One vector is turned by the same rotation once a step. Each row is the vector after some number of steps, and that number follows the row.
The counts run from 0 to 548.
[ 13  -7  10  -8  -4  10  -9  18  -2  12  -5  -6   3  -2  -6   4  -6  -9
 -37  11  17   6   3 -12  -2  18  19 -31 -12 -23   8  -6   9 -17   8  -5
   3  -8  15  16  21  -4  -5   7 -19  -2   2  -7  -6   5  17  32  -1 -16
   7   0   2 -10   3   8 -10 -20  11   6   6  -9   6  -4  -6   2 -17  -6
 -14  -6   6   3 -13  17  18 -10 -16  -9]	115
[  6 -15  -1 -15 -16  16 -23   6  -5   2   5   1  15   8  -3   2   1   6
 -25   0   4  10  -7  -9  -7  25   8 -20 -16 -17   0   3   8  -3  27  -5
 -13   0  26  16  15   0 -16 -13 -25   0  -1  -4  -5   5  15  18  11 -12
  10  -1  -4   6   9  10 -13 -16  -4  -6   8  -5  25  -8  -2 -14 -17  -7
 -11  -6   3  10  13  -3  16  -8  -6   0]	38
[ 22  -8  11  -9  -2  12 -25  11 -10   9   1   9  11  16  -8  -8   5  -5
 -25  -4  -8  14  -6   2  -5   4  13 -12 -28 -23  11  -3  -2 -11  29  -7
  -3  -1  21  20  11  -2 -10 -17 -16   3   8  -3   7   2   7  23  -5   6
   0   0  -5  13   0  22 -14  -7  -2  14  15  -6  25 -11  -5   1  -6 -16
 -17  -9  -4   1  10   9  -4 -11   6 -13]	11
[ 17  -1   8 -13   6   7 -12  20  -3  18   0  -4   9  14  10  -8  -5  -1
 -30   8   5  10  -4  -8   1  15  17 -29  -7  -5   8  -6  10 -15  23 -15
  -7  -2  29  12  20 -11 -16  -1 -28  -8  10 -10   6   0   8  24   0   3
  -3   3 -22   7   6  14 -19 -12   4  -3  17  -7  18   0  -1  -4  -6  -6
 -18   0   4  -2   7   8   0 -12  -2  -5]	356
[  4 -11   7 -22  -6  21 -19   7   4   3  -4 -11   9  -7 -13  -1  -3   4
 -33   6 -10   5  -5  -6   3  16  10 -13 -21 -23   2  -5   6 -12  21  -5
 -19   0  19  12   7   1  -2  -4 -26  -1  -5  -5   0   4  19  29   3  -7
   7   5   8   4   8   5  -7 -19   6  -2   9 -14  22 -10   5  -3 -31 -11
 -11  -8   5   6   7  -1  17 -20  -3 -13]	303
[ 20 -18   5 -15  -9  13 -33  19  -3  12  -4   5   2   5  -9  -8   5 -19
 -34  -1   8   3   1  -1   5   8  26 -22 -21 -20  -4  -4  -7 -14  16 -17
  -2  -3  19  22  15   8   0  -3 -17  -1   8  -2   1   5  19  23   1  -8
  12   5   9  10  13  13 -15 -10 -11  -1   6 -10   7  -6 -12  -1  -6  -4
  -3 -18  -4   3  -4  11  10  -5 -11   0]	272
[ 26  -8   5 -10  -7   8 -16  -1  -6   4  -7  -4  13  17  -9  -6   5  -9
 -24 -12   7  24   6  -9   0  13   9 -23 -15 -15   9   5  15 -17  30 -12
 -11  -1  11   8   7 -15 -24  -6 -28   0  11  -9   5   8  13  19  -2   3
  -1   2  -6  -4   2  10   0 -24   3   6   2 -19  14 -12  -4  -4 -11 -23
 -16  -3 -10   4   7  -1  18 -14 -13  -8]	189
[ 18 -11  20 -11  -2  -1 -17   7   2   5   0 -14  12   6  -8 -11  -2  -6
 -36   8  -2   3  -4 -13   3  11  13 -24 -18 -18  13  -9   9 -19  19  -6
 -10   0  22  18  19  -4 -19  -5 -22  -5   3  -5  11   7  13  25  -1   8
  -3   7  -5  14  -4  15  -8  -9  16   6  17 -15  10  -7  10  -3 -11  -8
 -16  -2  11  -2   7  18   2  -4   0 -11]	148
[ 23 -11   8 -17  -9   4 -25  21 -12  10   2   9   2   5 -13 -12   1  -7
 -35   1  12   3   0  -3  -1  16  21 -29 -17 -17  -4  -5   2 -14  17  -7
  -5 -10  11  12  21   6 -16 -10  -7  11   9 -10   8   7  12  13   1 -11
  14   7  -3   6   1  12 -16  -2  -4  18  18  -1   9  -5 -15   5  -4  -4
 -20 -13  -6  -2  -7   8   2   2   3   0]	408
[ 19 -11   3 -18  -6  22 -13  13  -3  12  -1  -2   8   7  -8   5   1  -1
 -28   3   2   8 -14  -9  -1  10  15 -29   1 -18  -8  -4   3  -7  19 -12
 -13  -2  16  11   9   0   7  -3 -31   1   5 -26   6  -8  19  30 -13  -3
  18  11  -1   4  16   1 -11  -6  -7   6   1 -12  17 -13 -17  -2 -19   3
 -12  -7  -4  -2   6  -2  11 -15  -1  -4]	104
[ 17   2   6 -30  -6   9 -19  13  -2  10  10 -14  13  10  -8 -10  -3  -4
 -26  -2  -8  -1  10  -3  18  18  20 -17 -11 -29   5  -7   9 -16  31 -16
 -18  11  16  12  15  -9  -4  -6  -7   0   7 -16  11   9   9  26   0   8
   5   4  -2  15   1   9  -4 -12   2   0   9 -15  17  -7   0  -3  -7 -19
 -20  -9  -2  -3  -2   2   8  -3   6  -9]	335
[  2 -16   1 -14  -9  24 -21  10  -7   6  -4   0  15   5 -10   5   5   7
 -35   3  14   8   0  -2 -14  24   9 -15 -18 -27   7   7   9  -4  17   9
 -13  -8  16   9  10   2 -17  -5 -22   0   5  -5  -4   2  20  16   6  -9
  17  -1  10  -3  -1   3 -17 -18   5  17   4  -5  18  -9   1  -6 -29  -6
 -15  -8   1   6   5  -1  10  -6  -6 -16]	438
[  9 -11  -9 -24  -9  18 -16   6 -14  15   5   6  15   7 -14  -2   2  -1
 -26  -5  10  10  10  -9   5  21  12 -23  -6 -16   5  -9   7  -9  25  -4
  -3  -1  14  25  14  -2  -8  -7 -28   4   4 -13  -3   3  11  30  10 -15
  19  -6   4  -4   9  11   2 -10  -2  -1  -9 -10  22  -6   1  -4 -15 -13
 -17 -15  -9   5   6 -10  19  -2  -8  -2]	247
[ 11 -10  -2 -10  -7  16 -11  17 -12   6   8  -5   0   1  -7   0  -5   3
 -32  10   8  16  -4 -12  12  22  13 -25 -18 -19   5  -6  13 -17  24 -10
  -1   2  21  12  16  -3 -17  -7 -15   9  -2  -8   2   4  12  26   2 -14
  -6  -8 -16  -2  13  11 -12 -10   6  -9  18  -9  21  -4   6   5  -4 -15
 -12 -11  -3   2 -12  14  19 -16  -4  -5]	362
[  8  -1  -9  -8  -2  16 -11  10 -12  21   6   2  13  11   4   9   2   6
 -22  -3  12   9  -3   1  -9  23  10 -21 -18 -27   5   3   3  -8  26  -8
  -7  -5  23  21   7  -5   4  -8 -20   0  14  -8  -6  -2  10  28   4  -4
   7  -6 -12  -2  -1  18 -20 -15  -8   1   7  -9  21  -9  -8  -7  -4  -8
 -19 -13  -9   6   2  -6  20  -8  -7 -11]	43
[ 13  -6   3 -20   1  12 -30  14  -4  12   5 -15  20   2  -6   2   9  -4
 -40  -3  16   9  -2   5   4  21  31 -20  -9 -20  14   2   7 -14  13  -5
  -6  -3  15  17  12   1 -13   7 -20  -1   6  -5   1  -3  15  24   3   4
   9  -7  -5  10   8   8 -16 -12 -14   0   3 -15   5   3  12  -6  -5  -5
  -6 -10  10   2   0  15  14   1 -13  -3]	475
[ 10 -13   0 -17  -3  12 -31   1  -3  12  -5  -8  20  13 -13   3  13 -16
 -26 -12   9   6   6  -2  -6  10  12 -21 -14 -31   0   0   2  -3  17  -9
 -16   5  13  17   9   0  -2  -2 -22   0  14 -17   7   4  14  16  -5  13
  13   6  12   8   3  11 -14 -14  -4  20  -4 -19   7 -19  -5  -7 -10   0
 -13 -11  -5   1  11  -6  10 -11  -8 -10]	462
[ 10   1   9 -13 -16  18 -21   8  -6  10   5  -6  13  10 -12  -5   2   1
 -32  -8   9   1   8   4   9  18  10 -11 -21 -29  15  -3   2 -20  25  -4
  -5  -2   2  25   9 -10  -1  -7 -17   1  -1  -9  -3   0   8  43  -1  -9
  11   5   1  -2 -10  17  -6 -19  -1   5   3 -17  17   1   9  -2 -10 -20
 -18 -12  -2   6   0   0  16   8  -1  -9]	451
[  6 -17  -6  -8 -16  13 -19   9  -7   5  -5   2  13   7 -16   3   7   3
 -25   5  13   1  -5 -19   6   9   5 -24 -23 -22   7  -1   8 -11  17   6
  -1  -7  22  31  15  11  -7   5 -25  10   4 -13   3   7  13  26   5 -15
   3   8  -4   0  -2  12 -17 -21  11  12  11 -11  13 -11   0   1 -15  -5
 -18  -7  -8   8  -3  -4  14   2 -12 -18]	441
[  5  -6  10 -28   6  20 -10  18  -1  12  -8 -13   8   0  -7   2   3   2
 -33   2   6  -6   1  -6   1  15  17 -26  -6 -16  -4   5   6 -17  28  -5
 -18   2   9   6  -4  -3  -3   6 -19  -8   8 -20   6   4  19  21  -1  -3
  14   2  -3   4   6  -1 -16 -15   3   4   7 -20  17  -3   4  -2 -25 -11
 -13 -15  -2   1 -11   1  10 -17  -9  -9]	503
[ 22  -9   8 -20   8   6 -14  15   0  10  -5   2  16   0 -10 -10   5  -9
 -36  -5   0   9  -2 -14  -1   3  19 -28  -5 -21  15 -11   5  -7  14 -10
  -6   5  22  15  15 -11 -13   3 -25  -8  15  -3   9   2  12  27   1  16
   0  -5  -5  10  11  16  -7  -9   4  15   1  -4  17  -5  -2  -4 -12 -14
 -18  -4  13   1   5  11   4 -12  -6  -5]	532
[ 22   0   5 -19   0   9 -15   9  -6   7  11  -7  23  10 -11  -4   1  -1
 -30  -1   4  12   6  -4   9  15  21 -16  -1 -30  21 -10   7  -8  14 -10
  -3   4  16   9  17 -12   2   0 -24  -3  11  -3   1  -6  13  39 -11  12
  10  -6   3  10   5  13   2  -7  -4  12 -14 -14  16  -5   0  -2 -13 -15
 -16  -9   1  -3   2   4  11  -4  -5  -8]	131
[ 18  -9   3 -18 -11  25 -27  13  -5   7   2  -9   7  17  -9   0   1  -4
 -27  10   3  10  -8  -2   6  13  18 -25 -10 -20  -3 -11  13 -15  16 -10
 -14   3  15  10  21   4  -8  -8 -26   2  -4 -25  15 -10  12  20  -3  -8
   8  22  -3   8   6  -1 -10 -15  -4  -2  15  -7  14 -10  -4  -3 -14   4
 -13  -1  -2  -4  12   8   7 -11   9  -6]	487
[ 10 -17   0 -18 -11  21 -26  12 -11   2   0   5  12  10 -15  -4  12  -2
 -29  -8   4   8  -9  -6   3  11   8 -23 -16 -22   3   1   3  -3  32  -9
 -16  15  18  14   9   3 -19 -16 -18   7   8 -12  10   2  14  13   3   3
  10   3  -4  19  17  11 -13  -3  -9   6  12  -8  25  -6   0  -5  -6  -9
 -11 -15  -6   5   9  -1   4 -12   3   2]	215
[  7  -5  11 -19  -6  13 -27  17  -1  13   4  -9  15  10  -8   5   6  -4
 -27  -5   4  -5  -6   2  -9  13  26 -23 -15 -33   7   5   5  -3  12  -6
 -14  -8  13  24  14   2   3   4 -11  -3   7 -15   5   6  15  25  -6   8
   9   7   0  14   0  12 -25 -12  -6  14   7 -11   9 -13 -16  -9  -8  -2
 -17  -5  11   5   1   9   7   3   0  -9]	466
[ 20  -7   0 -18  -8  10 -17  25   3   0   3  -4  10   9 -11   0   9  -6
 -26   5   1   1   0 -10   9   0  28 -21 -15 -35   5  -4  11 -14  16  -7
 -10   0  18  13  12  -3  -2   5 -12   0  11 -14  12   3  10  21  -3   5
  -6   9 -12  14   8   4 -14 -27   1   8  10  -6  11  -6 -13  -1 -15 -22
 -15  -8  -3   7 -12  14   8  -6  -8 -12]	329
[ 10  -7   9 -23   6   9  -9  18  -3   9   0  -8  10   2 -12   2   5  -4
 -26  -1  -1  -3   2 -10   2   7  26 -22 -12 -24   8  -2   6 -14  25   2
  -4  -4  14  21   2  -1   5   8 -19  -5   9 -14   4   8  20  30  -4  -4
   7  -3  -3   8   3   7 -13 -15   9  10   3 -21  19 -11  -2   4 -18 -14
 -12 -19  -8   6 -19   6   8 -11 -11 -19]	121
[ 19 -12  11 -16  -1   3 -19  13 -10  14  -6   2   5   2 -12 -18   4  -5
 -41  -4   8  11   0   0  -4  12   8 -23 -22 -10   8  -4   4 -21  29  -3
 -13  -7   8  14   7  -4 -21 -10 -15   1   8  -9   8   2  15  16   9  -7
   6   6  -4   0  -9  16 -10  -5   7  13  21 -11  12  -5  12   0  -7 -11
 -23 -12   6  -7   4   8  -5   4   7 -14]	413
[ 24 -14   9  -9 -11   5 -22  17  -8  11  -6  -1   8   3 -11  -3   0   2
 -36   0  23  10 -14  -1  -4  16  14 -34 -13 -17  -4   6  -5 -19  15  -6
  -6 -10  14   9  12   4 -16  -7 -17   9  14 -10   4   3  11  16  -3   0
   7   7 -13   0   2  15 -25 -10 -13  14  24 -11   2  -3  -8   3  -6  -2
 -17  -8  -8   3   0   6  13  -2  -6   2]	26
[ 19 -11  22 -13  -4  16 -24  17   1   6  -6  -4   6   4  -8 -10  -4  -3
 -38   3   0   2  -7  -1   3   8  15 -16 -19 -26   8   3  -1 -12  17  -7
 -13  -7  16   4  12  -5  -8  -4 -17  -2   5   2   6   5  14  29 -17  13
   3   8   0  12   5  15 -22  -8   6  17  12  -9  16  -4  -3   1 -13 -10
 -15  -2  12  -2   1  15  -4  -9   2 -11]	146
[ 21 -12   6  -5 -15   4 -16   8  -5   4   4  -8   8   8  -3  -2  -6  -3
 -31  12  17  12   6  -7   8  19  11 -25 -21 -19   1  -1   5 -24  31 -14
  -5  17  26   2  18   1 -11 -15 -20   5   9  -1   4   2  13  19   1   0
   6   3  -3  14   4   8 -10 -17   1  -4  14 -14   7  -8  11   0  -8  -2
  -8 -12 -12  -4  -5   8  12 -13  -7  -7]	157
[ 11 -13  -4 -13  -3  17 -30  22  -5  10  -3  -4   5   5   0   0   9 -12
 -41   4  14  11   6   9   4  10  25 -15 -23 -24   5   0   3 -16  14 -14
 -10   3  18   4  12  -1 -13  -3 -15  -3   7  -2  -2  -8  16  18   7  -3
   8   3   5   4  11   5 -18 -23  -6  -3   8  -4   7   3  13  -3 -10  -8
 -10 -12   5   2   3  17   8  -7  -8  -8]	477
[ 19  -5  19  -9  -3  22 -23  11 -10   8   0  -9  12  10  -3   4 -12   7
 -31  10   7  18  -1   6  -5  25  16 -18 -12 -22   5   5   3 -14  24  -5
  -5   3  20  -4   8  -4 -17 -15 -21   2   2  -3   1  -5  14  20 -13   4
  11  -6  -6   4   2   7 -17 -11  -6   9  14  -8  19  -8  -3  -3 -23  -3
 -16  -6  -8  -3   6   8   5 -26   4  -7]	164
[  6 -13  -1 -12 -12  10 -15  10  -5   0   4  -3  12   8  -4   1   5   5
 -27   2   4  10  -8  -8 -14  25   9 -22 -18 -20   7   4  13 -10  27  -2
 -16  -6  21  18  17   0 -18 -11 -18  -4  -2  -6  -4   2  18  18  12 -13
   5   1 -10   4   2   8  -9 -20   2  -7  14  -8  19  -8  -1 -15 -23 -12
 -12  -8   6   6   9   6  18   0  -3  -7]	37
[ 15   5  12 -23   7  21 -15  16 -14  17   2  -6  11   6 -11   4   0  -7
 -29  -2  11   5  11  -1   8  14  25 -20  -2 -29  11   0   5  -8  19  -8
  -4   1   7   6   3 -10  -1   1 -13   1  16 -18   3   5  13  30 -16  10
  12  -6   0   4   5  10 -14  -5  -1  23  -3 -15  15  -7  -7   6  -9 -14
 -19 -14  -9  -3 -17   3   5 -14  -6 -10]	522
[ 18 -16   2  -4 -10  21 -26  15  -5   3   8  -6   5  13  -9  -4   4  -4
 -35   7   6  23 -12   8   3  12  18 -11 -20 -25   7  -3   8 -13  11  -5
 -12 -13  14   9  19   0  -4  -3 -21   6  -1  -6   3  -9  20  29 -11  -4
   9  13   8   3   6   8 -11 -12   1   5   8 -10  12 -15  -1   0  -8  -2
 -12  -4   6  -9   3  17   2   3   5 -20]	282
[ 12  -7   5 -21   2  22 -13  14  -1  16  -1  -8   7  -5  -1   2  -5  -1
 -38   5  13   4   1  -8   5  26  19 -22   1 -19   3   1   3 -10  10  -9
 -11 -16  14   6  11  -9  -1  11 -26  -4   9  -6  -6   3  17  36 -10  -4
  19  -3   6  -9  10   7 -14 -10   4   7  -7 -11  12  -6  -8   0 -15  -9
 -16  -7   6   1 -11  -2  14  -9 -16  -8]	113
[ 12  -5   0 -24  -2  20 -10  18 -13   8   2  -5   5  -1 -11   7  -3  11
 -26   3   1  12  -6  -7  -6  20  16 -26 -10 -21   0   1  12  -6  29  -3
 -11   0  14   6   3  -2  -9 -11 -11   8   6 -18   5   2  17  15  -4  -7
   9  -9 -13   1  14   4 -13  -8  -3   7  16  -5  24 -11 -18   1 -21 -16
 -17 -19 -11   3  -8   2  13 -24   2  -5]	368
[ 12 -19  -4  -7 -13  13 -15  12  -4  -2   4   2   8  -3 -11  -5   5   9
 -41  -1   7  13 -21  -6 -10  17   4 -23 -21 -26  13   5   3 -12  26  -5
 -15  -4  17  15  10  -3 -13 -11 -17   2   5   2  -3  -2  21  26   5  -3
   6  -1  -5  10   9  13 -11  -6   0   5  12  -7  19  -5   7  -7 -12 -14
 -12 -12  13   4   5  13   9   4   3  -9]	419
[ 10 -10   3 -17  -6  13 -10  17  -2   9  -3  -2  20  -2   0   9  -2  12
 -30  12   6   3  -1 -14  -8  22   7 -26  -9 -32   6  -1  12   1  16  -3
 -13   2  27   3  15  -6 -16  -9 -20   2   9  -6  -1   1  11  18   6   5
   3  -3 -10   4   4  10 -19 -19   4  16  10   4  22  -7  -7  -7 -28  -9
 -24  -2   4   5   3  -1  15 -16  -7  -8]	173
[ 21  -5   4 -20   0  16  -6  12  -8  15  -3   1   5  13  -5 -10  -3  -1
 -21   2   0  10   4 -17   1  16   6 -30  -4 -14  -1  -8  16  -7  27  -9
 -13 -10  14   9  17 -11 -18  -5 -25   4  12 -22   8   9   9  24  -2  -3
   3  13  -9  -6   0   8  -7 -13  13  14   9  -8  21 -13 -17  -1 -13 -13
 -29  -1  -2  -3   2  -7   7 -10   1 -10]	375
[ 27 -11  18 -23   6   1 -22  16  -1  13  -8  -5   9   6 -12  -8  -3 -16
 -33   2   3   6   6  -3   0   6  24 -29 -11 -22  -4  -7   5 -18  13 -11
  -8  -2  16   5  13   0 -11  -4 -17  -1  16 -13  15   4  13  13  -4  14
   4  11   1   7  -2   9 -12 -11   3  19  14 -12   1 -11 -15   4 -18  -3
 -19 -10  -6  -7   0   6   3 -16  -4  -7]	142
[ 13 -10  -1 -19  -6  27 -19  23  -8   6   3   3   6   0   3  -6  -7   6
 -31  10   9  11  -2  -7  14  26  20 -17  -6 -13   3   4   6 -12  26 -14
 -13  -3  26  -3  14  -6 -18  -6 -23   5   4   3   1   1  12  23   1 -10
   9  -5  -6   6  21   7 -17 -12  -2  -5   8   2  26   1   3   0  -9 -15
 -14  -4   3   2  -4   5   7 -15  -5   2]	360
